0: [ 0.23 -2.48 -1.67  0.43 -0.55  3.74  0.57 -0.44  0.02 -0.32  0.13 -0.6
  1.15 -0.88 -0.64 -0.61 -0.28  1.19]
1: [ 0.61 -0.67 -0.05  0.24  0.85  0.96  0.54  0.82 -1.26  0.11 -0.32 -1.57
  1.46 -0.94  0.93 -1.93 -0.82  0.7 ]
2: [ 0.92  0.37 -2.96 -1.65  0.78 -1.48  1.66  0.92  0.05 -0.46  0.12 -0.81
  0.85  1.52 -0.37 -1.59 -0.04  0.96]
3: [ 0.2  -1.94 -1.22 -1.39  1.17  2.75  1.43 -0.02 -0.44 -0.35  0.48  0.29
  0.79  0.7  -1.14 -1.81 -0.58  1.08]
4: [ 0.97  0.51 -3.   -1.57  0.71 -1.34  1.86  0.84  0.08 -0.45  0.17 -0.85
  0.86  1.44 -0.57 -1.61 -0.02  0.78]
5: [ 0.91  0.57 -2.82 -1.67  0.81 -1.52  1.75  0.87  0.03 -0.42  0.22 -0.88
  0.86  1.31 -0.35 -1.69 -0.06  0.88]
6: [ 1.1  -2.32 -1.56 -0.97  1.38  2.31  1.31  0.45 -0.99 -0.38 -0.04 -0.54
  1.09  0.1  -0.03 -1.48 -0.33  0.35]
7: [ 0.54 -0.66 -0.38  0.03  0.66  0.78  0.5   1.03 -1.23  0.08 -0.26 -1.61
  1.48 -0.63  0.96 -1.96 -0.69  0.82]
8: [-0.32 -0.05  1.26  1.77 -1.24 -1.19 -0.68  0.77 -0.12  1.27 -0.58 -1.93
  0.72 -1.52  1.23 -0.11 -0.82  0.72]
9: [ 0.87 -1.3   2.4   1.18 -1.23 -1.63 -0.3   1.02  0.07  1.1  -0.6  -1.87
  0.42 -0.84  0.89 -0.2  -0.85  0.08]
10: [ 1.33 -1.53  0.76  0.06 -0.62 -0.05  0.4   1.2  -0.82  0.6  -0.48 -1.91
  1.29 -0.39  0.79 -1.07 -0.82  0.38]
11: [-0.81  0.77 -1.11 -0.28 -2.66  1.7  -0.37 -0.17  0.54  0.11  0.96 -1.19
  0.78  0.24 -0.93  0.38 -0.5   2.02]
12: [ 0.18  0.22  2.37  1.69 -1.41 -1.95 -0.66  0.74  0.21  1.02 -0.62 -1.65
  0.5  -1.37  1.15 -0.03 -0.9   0.  ]
13: [ 0.44  0.02  2.4   1.61 -1.48 -1.91 -0.73  0.8   0.21  1.   -0.64 -1.58
  0.56 -1.32  0.95 -0.04 -0.97  0.02]
14: [-0.1  -1.02  0.16  0.99  0.71  2.64 -0.42  0.32 -1.17  0.19 -0.15 -1.04
  1.3  -1.89  0.94 -1.61 -0.79  0.72]

[-0.59 -3.08 -0.06  1.63 -0.91  3.43 -0.85 -0.67  0.22  0.47 -0.14  0.34
  0.02 -1.36 -0.39  0.64 -0.24  0.98] 0 14 11 3 6
[-0.81 -3.04  0.51  1.51 -0.78  3.22 -0.96 -0.68  0.08  0.64  0.01  0.5
 -0.04 -1.41 -0.46  0.4  -0.3   1.18] 0 14 11 3 6
[-1.85  1.07 -0.57 -1.18  0.36  2.78  0.22  0.08 -0.44 -0.1   0.79  0.11
  0.58  0.82 -1.18 -1.3  -0.58  1.53] 3 11 0 7 6
[-0.98 -1.1   1.97 -1.08  1.86  2.21  0.4   0.07 -0.91  0.17  0.35  0.31
  0.48 -0.02 -0.38 -2.01 -1.06  1.13] 3 14 1 7 6
[ 0.38 -2.39 -1.26 -0.34 -2.12  3.11  0.37 -0.44  0.38 -0.1   0.45 -0.63
  0.89  0.67 -1.18  0.44 -0.3   1.27] 0 11 3 6 10
[-1.76  1.13 -0.41 -1.1   0.4   2.52  0.24  0.21 -0.5   0.    0.93 -0.02
  0.59  0.61 -1.38 -1.5  -0.56  1.55] 3 11 7 1 14
[-1.04 -2.97  0.27  0.01  1.47  2.91  0.32 -0.45 -0.23  0.7   0.21  0.67
  0.06  0.02 -1.01 -1.19 -0.72  1.37] 3 0 6 14 1
[-0.8  -3.04  0.5   1.5  -0.88  3.29 -0.85 -0.74  0.16  0.6  -0.05  0.46
 -0.04 -1.33 -0.46  0.56 -0.26  1.04] 0 14 11 3 6
[-2.06  0.7   1.12  0.03  0.38  2.81 -1.24 -0.09 -0.47  0.3   0.68  0.22
  0.22 -0.64 -1.09 -0.85 -0.61  1.69] 14 11 1 3 0
